Each path below is one point turned by a fixed rotation once a step. After each direction that follows a path, write how fast that rotation turns it, in degrees per step (0 if it stays still).
Each turn is a multiple of 5 degrees from 10 to 175, or 0.
Each row of a path follows its step; steps can be skipped.
Path 1:
step 0: 1.39  0.89  -0.50  2.35  0.02  -2.85  -0.75  1.86  0.36  0.34  1.41  1.01  -0.95  1.16  -0.08  -1.05  0.69  1.02  -3.75  2.05  -0.40  0.40  -0.85  0.85  -1.25  -2.50  1.47  -0.84  -1.09  0.32  -0.07
step 1: 1.24  1.04  0.56  3.26  1.49  -1.38  -0.40  1.51  0.89  -0.35  1.01  -0.47  -1.17  0.64  -1.31  -1.20  -0.42  -0.13  -0.19  0.12  3.23  -2.26  0.52  1.92  -0.72  0.83  1.16  0.75  -0.22  3.14  -0.33
step 2: 0.48  1.03  1.32  1.02  0.41  -2.04  0.37  -0.96  0.81  -2.16  0.02  1.29  -2.43  0.69  -1.00  -0.47  -2.27  -1.50  -2.45  -0.95  1.29  -0.41  1.57  -1.14  2.75  0.69  -0.98  -0.05  -2.02  1.60  -0.15
step 3: -0.05  0.43  -1.25  1.23  0.07  -2.46  1.23  -0.83  -2.02  -0.94  0.87  -0.63  -0.12  0.91  2.24  -0.87  -1.09  0.06  -1.73  2.95  1.57  0.59  0.46  -0.79  1.36  -1.48  -0.52  -2.07  -1.70  2.14  1.79
step 4: 2.75  0.03  -1.73  3.85  -0.40  -1.50  -0.69  0.46  0.48  0.18  1.26  -1.40  -0.67  3.06  0.28  -0.58  -0.42  -0.51  -0.25  1.34  0.78  1.44  -1.05  -0.73  -1.47  1.59  -0.99  -1.45  -0.73  1.10  -1.05
step 5: 1.81  1.35  -0.62  1.37  1.41  -0.42  1.11  2.28  2.38  -0.33  0.59  0.58  0.27  1.18  -1.74  0.04  0.06  -0.71  -3.00  -1.60  -0.07  0.21  -0.86  0.13  1.03  0.95  1.46  -2.85  -1.14  2.46  0.12
step 6: -2.04  0.45  0.91  2.62  0.94  -1.86  1.45  -1.28  -0.93  -0.50  -0.59  -0.01  -1.18  -0.26  -0.69  -1.53  -2.08  -0.37  -1.26  -1.19  1.30  0.06  -0.09  1.21  -1.02  0.94  1.57  -2.64  -0.65  2.30  2.23
step 7: 1.07  0.49  0.64  1.53  -0.02  -4.36  1.08  -1.80  -2.19  -1.03  0.79  -1.78  -1.57  2.93  0.25  -0.19  -0.19  -0.33  -1.40  -1.11  1.11  0.77  -0.57  -0.61  0.86  0.91  1.23  -0.36  -0.87  -1.35  -0.32
step 8: 2.27  0.85  -1.58  2.42  1.12  -1.30  0.44  1.05  -0.58  0.29  1.81  0.18  0.56  0.46  1.66  1.26  0.84  -0.26  -2.63  0.67  2.37  0.92  -0.05  -1.06  1.86  2.13  0.79  -0.82  1.76  0.35  1.87
step 9: 0.84  -2.68  0.24  3.65  1.11  -1.69  -0.41  0.64  0.95  -1.04  0.56  -0.60  0.77  -0.70  -0.34  0.40  -2.57  0.07  -0.72  0.39  -1.28  0.39  -0.09  0.29  0.86  3.50  0.46  -2.11  -0.03  1.81  0.48
0.20  0.26  -0.40  -0.74  0.51  -0.13  0.66  0.06  -0.55  -0.24  0.49  -0.34  1.52  -0.04  -0.61  -0.29  0.49  0.23  0.45  0.06  0.86  -0.03  -0.07  0.00  0.31  -0.62  0.49  0.21  0.24  0.95  0.23
155
-0.79  -0.58  0.14  0.14  0.07  -0.46  0.40  -0.03  0.08  -0.03  0.12  0.72  0.32  -1.20  0.03  -0.57  -0.59  0.81  -0.55  0.98  -0.80  0.72  -0.11  -0.16  -0.22  -0.34  0.32  -0.14  -0.03  0.24  0.66
120
-0.10  0.05  0.41  0.42  0.76  0.74  0.24  0.29  -0.95  -0.42  -0.94  -0.12  0.24  0.10  -0.48  -0.48  0.22  -0.44  -0.12  1.03  0.20  0.11  1.03  -0.18  -0.78  0.80  -0.10  -0.12  0.20  -0.26  -0.26
145
1.53  0.77  -0.29  0.27  0.13  0.19  -0.66  -0.44  -0.70  -0.18  -0.54  0.15  0.03  -0.37  -0.25  0.07  -0.01  0.30  0.09  0.69  -0.66  0.16  -1.09  0.63  0.43  -0.06  -0.32  -0.04  0.39  -0.13  0.38
85
0.44  -0.63  -1.18  0.45  -0.06  -0.36  -0.67  0.53  0.40  0.37  -0.08  -0.74  -0.01  -0.47  0.14  -0.60  1.29  0.30  -0.48  0.21  0.33  0.14  -0.10  -0.91  -0.26  -0.14  0.07  0.06  0.29  -0.57  -0.12
90
Path 2:
step 0: -2.28  -1.05  -0.46  -1.18  0.30  1.11  0.73  2.34  -0.46  0.85  -1.34  -0.14  0.57  -2.80  -1.73  -1.35  0.24  2.68  -1.79  0.32  -1.35  1.95  -0.02  1.42  -0.60  0.02  0.60  0.81  1.06  2.60  -0.23
step 1: -0.99  -1.69  -1.70  -1.24  -0.92  1.43  -0.57  2.80  -2.30  -1.02  -2.09  -1.12  -0.44  0.20  0.57  0.65  1.01  -0.48  -1.30  0.71  -2.14  -0.89  -0.52  2.48  -0.66  -0.32  3.18  0.71  -0.06  0.63  0.09
step 2: 0.31  -1.17  0.02  2.18  -0.59  1.39  2.06  0.29  -0.66  -1.22  -1.38  -2.28  -0.58  1.60  0.05  0.65  -0.17  2.68  0.52  0.34  -1.85  -0.59  -1.02  0.38  0.39  1.32  2.64  3.01  -0.06  0.97  1.47
step 3: 1.12  -0.54  0.14  0.88  -1.76  -0.49  1.42  3.10  -0.48  -1.75  0.70  -0.15  1.00  -0.11  -1.83  0.62  1.04  3.15  0.13  -1.42  -0.29  -1.30  -1.75  0.25  -1.09  1.14  0.17  2.46  -0.64  -1.97  -1.40
step 4: -1.23  -0.34  -0.08  -0.26  0.64  -0.09  1.17  0.37  0.37  -2.56  0.77  -1.51  1.08  -1.18  0.76  0.96  1.21  -0.06  -2.33  -1.27  0.39  -0.63  -2.68  0.69  -0.59  1.69  -0.35  1.26  -2.65  -2.65  1.88
step 5: -0.57  -1.08  -0.22  -0.83  0.46  -0.23  -1.06  -0.60  -0.23  -1.40  4.27  0.14  0.06  0.29  0.32  1.02  -0.57  1.87  -0.99  1.12  1.01  2.31  -2.20  0.06  1.02  -0.16  1.44  2.26  -1.07  -1.58  1.58
step 6: 2.10  -1.82  1.84  -2.50  -0.73  -0.65  -0.33  0.79  -0.31  -0.17  2.20  -0.71  1.62  -3.30  2.18  -0.90  -0.91  1.70  -0.20  0.48  -1.07  1.30  -1.49  -0.59  0.09  -0.33  0.11  0.20  0.65  -0.90  1.53
step 7: 1.62  -0.70  1.36  0.33  -0.64  -0.89  -1.00  -0.59  -2.55  -0.40  1.68  1.22  0.97  -1.82  1.17  -2.03  -0.70  -2.00  -0.15  -0.44  -1.40  0.91  0.66  2.55  -1.14  0.97  1.87  0.32  -1.17  -0.85  2.75
step 8: -0.44  -0.41  -0.35  0.92  -1.40  -1.00  0.44  -1.68  -1.47  2.29  0.36  0.83  2.48  -0.19  0.83  -1.68  0.15  0.39  2.76  1.66  0.99  -0.91  -0.27  0.57  -0.12  -0.10  1.60  1.66  0.71  -0.93  3.60
step 9: 1.00  1.29  0.05  0.36  -0.23  -1.70  1.71  1.25  -1.16  1.40  -0.32  1.18  0.72  -1.49  0.43  0.36  2.49  0.95  0.73  0.38  1.14  1.31  2.86  -1.07  -2.34  -0.63  0.35  1.90  1.26  -1.79  2.32
-0.29  0.51  -0.19  0.35  -0.54  -0.57  0.70  -0.27  0.14  0.78  0.86  -0.28  -0.29  -0.39  0.47  0.33  -0.25  0.55  0.49  0.50  -0.28  0.47  -0.40  -0.11  -0.08  0.20  -0.20  0.77  1.01  0.34  -1.10
120
-0.88  -0.65  -0.19  -0.41  0.32  0.25  0.03  0.32  0.04  0.30  1.14  0.59  -0.76  -0.14  0.19  0.01  0.64  0.08  -0.53  -0.45  -0.57  0.24  -0.02  -0.49  0.96  -0.12  -1.16  -0.17  -0.22  0.09  0.34
60
0.12  -0.05  0.13  0.88  0.08  -0.10  -1.08  -0.61  -0.40  0.48  -0.42  0.68  -0.26  -1.26  0.09  1.10  0.26  0.15  0.45  0.17  0.45  0.03  0.46  0.07  0.19  0.15  -0.33  -0.55  0.53  -0.26  0.47
25
-0.25  0.16  -0.49  -0.07  0.36  -0.88  -0.33  -0.28  -0.77  0.05  -0.16  0.48  -0.68  -0.53  0.10  -1.41  -0.43  -0.05  0.04  0.02  -0.03  -0.10  -0.64  -0.83  -0.84  -0.67  0.26  -0.18  0.19  0.46  0.48
40
0.22  0.00  0.24  -0.69  -0.12  -0.33  0.38  -0.67  -0.27  0.19  0.00  -0.44  -0.31  -0.83  -0.74  0.32  0.47  -0.42  -0.46  -0.54  1.27  -0.31  0.07  -0.20  0.62  -0.66  0.26  0.93  -0.46  0.50  -0.36
65
-1.38  1.02  -1.07  -0.62  0.42  0.86  -0.19  0.02  0.01  0.11  -0.04  -0.12  0.40  -0.50  0.17  0.08  -0.49  0.11  0.38  0.08  0.25  -0.03  0.53  0.19  -0.08  -0.47  0.16  0.48  -0.31  -0.88  0.04
90
0.03  0.69  -0.68  1.05  0.26  -0.87  0.62  0.31  0.56  0.23  0.15  0.40  0.48  0.49  0.09  0.15  0.33  0.61  -1.00  -0.40  0.96  -0.64  -0.05  0.02  -0.28  -0.20  -0.49  -0.07  -0.05  -0.34  0.41
65
Path 3:
step 0: -2.10  -0.22  1.56  -1.30  0.28  -0.58  1.21  0.40  1.60  3.42  -0.42  1.56  -0.08  -0.68  -0.40  0.71  0.17  -0.33  -0.85  -0.07  1.19  0.56  0.85  -1.24  2.44  1.09  -2.18  0.68  -1.98  1.25  1.66
step 1: -1.27  -0.81  -0.07  -0.52  -4.52  -1.30  -0.81  -0.73  -1.08  -0.35  -1.22  -1.15  0.57  -1.84  -1.22  0.96  -0.09  -1.49  -1.42  -2.38  -0.38  -1.40  0.14  0.76  0.39  -1.40  0.72  -1.05  -0.34  -0.79  0.70
step 2: 0.52  0.17  1.04  0.16  -0.17  2.00  0.22  -0.21  1.84  0.42  -2.47  0.58  -1.62  -0.78  -0.91  1.05  -1.68  2.00  -0.21  -1.92  -0.69  1.56  2.06  -2.30  -1.48  1.17  0.53  0.93  0.00  -1.85  0.49
step 3: 0.15  -1.23  0.08  -1.25  0.07  -3.40  0.35  0.44  -0.34  2.42  0.11  -0.79  0.44  -1.14  1.45  -0.10  0.44  -0.26  -0.57  1.22  0.76  0.41  0.55  -2.91  -0.16  1.10  0.30  -3.07  0.54  -1.38  1.87
step 4: 1.99  -0.88  1.28  -2.05  -1.29  -0.45  1.53  -0.22  0.68  1.69  -1.51  -1.93  -0.42  -1.06  -2.41  -0.28  0.01  -0.17  -0.25  -2.06  -2.11  0.92  -1.73  1.84  0.39  0.68  -1.82  -0.15  -0.81  1.21  0.59
step 5: -0.74  -0.24  -0.45  1.12  -1.35  -0.18  -1.18  0.27  -2.24  0.21  0.14  0.18  -0.08  0.81  -2.45  2.66  1.15  2.05  -0.66  -0.81  -1.48  1.65  1.61  -2.55  -0.94  -0.39  -0.01  -1.97  -1.50  0.35  -0.68
step 6: -0.01  2.01  0.78  2.14  -0.63  -1.45  0.67  0.06  2.72  1.99  -0.54  -1.03  -2.48  -1.33  0.72  0.37  0.20  -1.31  -0.18  -1.19  0.60  1.13  0.16  -1.96  2.07  2.33  -0.27  -1.13  0.88  0.27  -0.81
step 7: -0.87  0.12  3.21  -0.95  -0.37  -2.05  -0.64  0.55  -2.47  1.59  -1.83  -0.12  1.08  -2.02  -0.22  0.67  1.00  0.32  0.53  -0.39  -1.63  -1.97  0.53  -0.25  1.48  -0.17  -1.67  1.16  -1.12  -1.06  1.34
step 8: -0.88  -0.37  -1.39  -1.11  -1.67  1.79  0.08  -1.26  -0.33  -1.36  -0.59  0.02  -1.48  -0.62  -1.32  -1.27  -0.78  -0.86  -1.17  -3.02  -1.48  1.68  -0.55  -2.55  1.39  -0.20  -0.40  -1.22  -1.77  -1.73  0.75
step 9: -0.02  -0.51  0.33  -1.21  -1.31  -2.65  -1.03  -0.59  2.81  2.17  -0.77  0.87  -0.44  -0.33  -1.73  1.30  0.76  0.14  -0.13  1.37  0.75  1.34  2.21  -2.22  -0.49  0.96  1.42  1.89  -0.65  -0.94  0.31
-0.79  -0.26  0.21  0.04  0.81  0.43  0.80  -0.41  0.27  0.23  0.21  0.76  -0.11  -0.14  -0.54  -0.59  0.50  0.52  -0.24  -0.19  0.01  -0.73  -0.30  -0.86  0.23  -0.60  0.73  -1.05  0.09  0.41  -0.08
135
0.50  -0.40  0.84  -0.05  0.39  0.40  0.79  -0.33  -0.61  0.06  0.29  0.47  0.40  -0.15  -0.60  0.70  -0.26  0.24  0.42  0.58  -0.09  -0.27  0.99  -0.21  0.19  0.88  0.37  1.00  -0.50  0.44  0.16
155
0.70  0.37  -0.52  -0.09  -0.22  0.30  0.36  -0.20  0.01  -0.27  1.27  -0.55  0.38  -0.71  0.41  0.32  0.10  -0.60  -0.79  -0.60  -0.27  -0.09  -0.32  0.06  0.69  0.54  1.20  -0.26  0.00  -0.31  -0.11
155
0.27  -0.26  0.21  0.22  -0.52  0.76  0.12  0.04  0.03  0.55  -0.52  0.12  -0.48  0.32  0.70  0.22  1.27  -0.73  0.60  -0.25  -0.03  0.35  1.00  0.12  -0.39  -0.50  0.95  -0.03  0.36  -0.02  -0.59
95
-0.10  -1.06  0.35  0.06  -0.81  -0.50  0.73  -0.43  0.17  0.07  0.58  0.21  0.36  0.31  0.95  -0.10  -0.48  0.95  -0.34  -0.46  -0.34  0.62  -0.20  -0.16  -0.49  -0.28  0.07  0.53  0.95  0.24  0.16
45
-0.27  0.00  0.32  0.63  0.61  0.58  -0.68  -1.17  -0.51  0.25  0.19  0.02  0.43  -0.08  -0.09  -0.09  -0.35  0.09  0.21  -1.06  -0.77  0.17  -0.03  0.65  -1.05  0.04  -0.11  -0.26  -0.65  -0.62  -0.14
120
0.24  -0.28  -0.21  -0.61  -0.07  0.61  0.34  0.48  0.26  0.27  -0.31  -0.03  0.33  -0.42  -0.27  0.25  -0.60  0.15  -0.84  0.09  0.84  -0.24  0.76  0.83  -1.19  0.27  0.02  -1.00  0.48  -0.05  0.52
40
Path 4:
step 0: 0.83  2.86  0.90  0.06  -1.90  0.07  1.31  0.03  0.02  -0.16  0.13  -1.86  -2.02  1.02  -1.56  1.45  2.84  -0.57  -2.30  1.75  -0.81  2.45  -0.25  -2.62  -1.22  -2.25  -0.78  -1.85  -0.10  0.36  -0.38
step 1: -1.26  3.15  0.35  -1.31  -1.06  1.61  0.42  -1.82  0.75  1.86  -0.37  -0.09  -1.29  1.10  0.69  0.50  0.98  0.10  -2.96  -2.45  -0.12  3.73  -0.33  -0.90  0.48  -1.52  -0.56  -0.11  1.84  1.77  0.64
step 2: -0.61  2.95  0.51  -1.41  -0.02  1.10  1.94  -1.46  -1.35  2.67  -2.13  2.31  1.58  2.43  0.80  -0.25  -0.88  0.08  -0.71  -2.01  0.60  -0.01  0.54  -0.60  -1.38  -1.93  -2.65  -1.21  -0.20  0.39  1.39
step 3: 0.86  1.01  1.61  -0.96  0.28  -0.48  2.27  -0.40  -1.94  1.83  -0.30  -1.84  1.46  1.67  -0.41  -2.48  -1.91  -0.87  -0.94  0.56  -0.54  0.12  -1.00  1.20  -0.08  -3.82  -2.40  -1.29  -1.47  1.00  -1.36
step 4: -0.47  1.25  1.58  -0.93  -0.41  0.42  0.92  -0.93  -3.04  1.35  0.23  -4.35  -0.52  0.05  -0.28  -0.22  -0.53  0.29  1.16  -2.16  0.60  1.71  -0.76  0.85  2.41  0.06  -0.83  -2.58  -1.41  0.89  -2.16
step 5: -0.21  2.27  -0.82  -2.72  -1.88  -0.55  -0.28  -0.33  -0.34  1.82  -0.96  -1.62  -1.60  0.69  -3.23  1.38  0.05  -0.04  1.29  -2.68  -0.04  0.81  0.49  0.89  -1.38  1.34  -1.35  -2.23  -1.81  -1.40  -1.69
step 6: 1.89  1.03  0.93  -2.96  -1.63  0.75  0.46  -0.21  1.80  1.85  -0.16  0.81  -2.12  0.43  -0.29  1.65  0.49  -1.28  -0.39  0.05  -3.84  0.62  0.93  1.80  -0.91  -0.23  -2.26  -1.64  -0.67  0.42  -2.09
step 7: -0.27  -0.09  2.95  -1.05  -2.38  1.18  1.60  -3.24  -1.09  0.29  -1.40  0.04  -1.11  0.52  0.09  0.25  1.58  -0.65  -1.65  0.96  -3.33  0.12  1.67  -0.74  1.12  0.04  -0.72  -3.10  0.86  -0.16  0.08
step 8: -0.51  1.83  0.12  -0.65  -1.74  0.56  0.20  -1.82  -2.06  1.07  -0.65  -1.23  1.27  2.08  -2.11  0.30  1.90  -2.64  -2.53  -0.55  -0.35  0.70  2.30  0.40  -0.31  -2.19  2.38  -1.76  0.80  0.44  1.14
step 9: -0.41  3.04  0.59  0.81  0.56  1.05  1.86  0.90  -0.51  2.08  -0.97  0.10  -0.09  1.41  -0.76  2.04  2.97  -1.60  -1.47  -1.21  1.17  0.23  -0.72  1.70  -0.41  -2.29  -0.32  -1.53  -0.46  3.46  -0.39
0.14  0.03  0.57  0.19  0.45  0.75  0.38  0.34  -0.67  0.18  0.06  0.39  0.01  -0.22  1.40  1.17  0.44  0.20  0.82  -0.28  0.22  -0.03  0.47  -0.24  0.66  0.56  -0.17  -0.38  -0.23  0.56  0.07
145
-0.25  -0.64  0.49  -0.45  -0.45  -0.72  -0.42  0.64  -0.58  -0.56  -0.02  0.14  -0.63  0.86  0.09  -0.07  -0.28  -0.36  0.54  -0.40  0.14  0.10  0.34  0.61  0.47  0.36  -0.59  0.29  -0.16  -0.86  -1.14
45
0.73  0.10  -0.68  0.02  0.13  0.26  -0.11  0.02  0.14  -0.02  1.42  -0.72  -0.31  -0.53  -0.76  0.07  -0.13  0.18  0.94  -0.22  -0.19  -0.56  -0.63  0.03  0.21  0.63  -0.82  -0.66  -0.18  -0.33  -0.08
55
-0.12  -0.71  0.07  -1.12  0.17  -0.12  -0.05  -0.05  -0.28  0.49  0.25  1.18  0.81  -0.30  -0.23  -0.35  -0.28  -0.12  -0.44  0.30  -0.78  -0.13  0.15  -0.34  0.62  0.31  -1.14  0.07  0.32  0.06  0.68
80
1.02  0.09  -0.52  0.37  0.44  -0.43  -0.38  0.71  -0.29  0.20  -0.55  0.47  0.60  -0.11  -0.28  0.68  0.01  -0.64  0.33  0.16  0.25  0.19  0.59  0.59  -1.35  -0.42  -0.68  -0.34  0.09  -0.22  0.21
115
0.32  0.61  0.07  0.85  -0.27  0.28  -0.28  -0.22  -0.07  -0.69  0.57  0.45  -0.15  0.94  -0.15  0.32  0.80  -1.02  -0.67  0.01  0.53  -0.30  -0.43  -0.25  0.58  -0.05  -0.68  0.60  0.47  -0.02  0.63
40
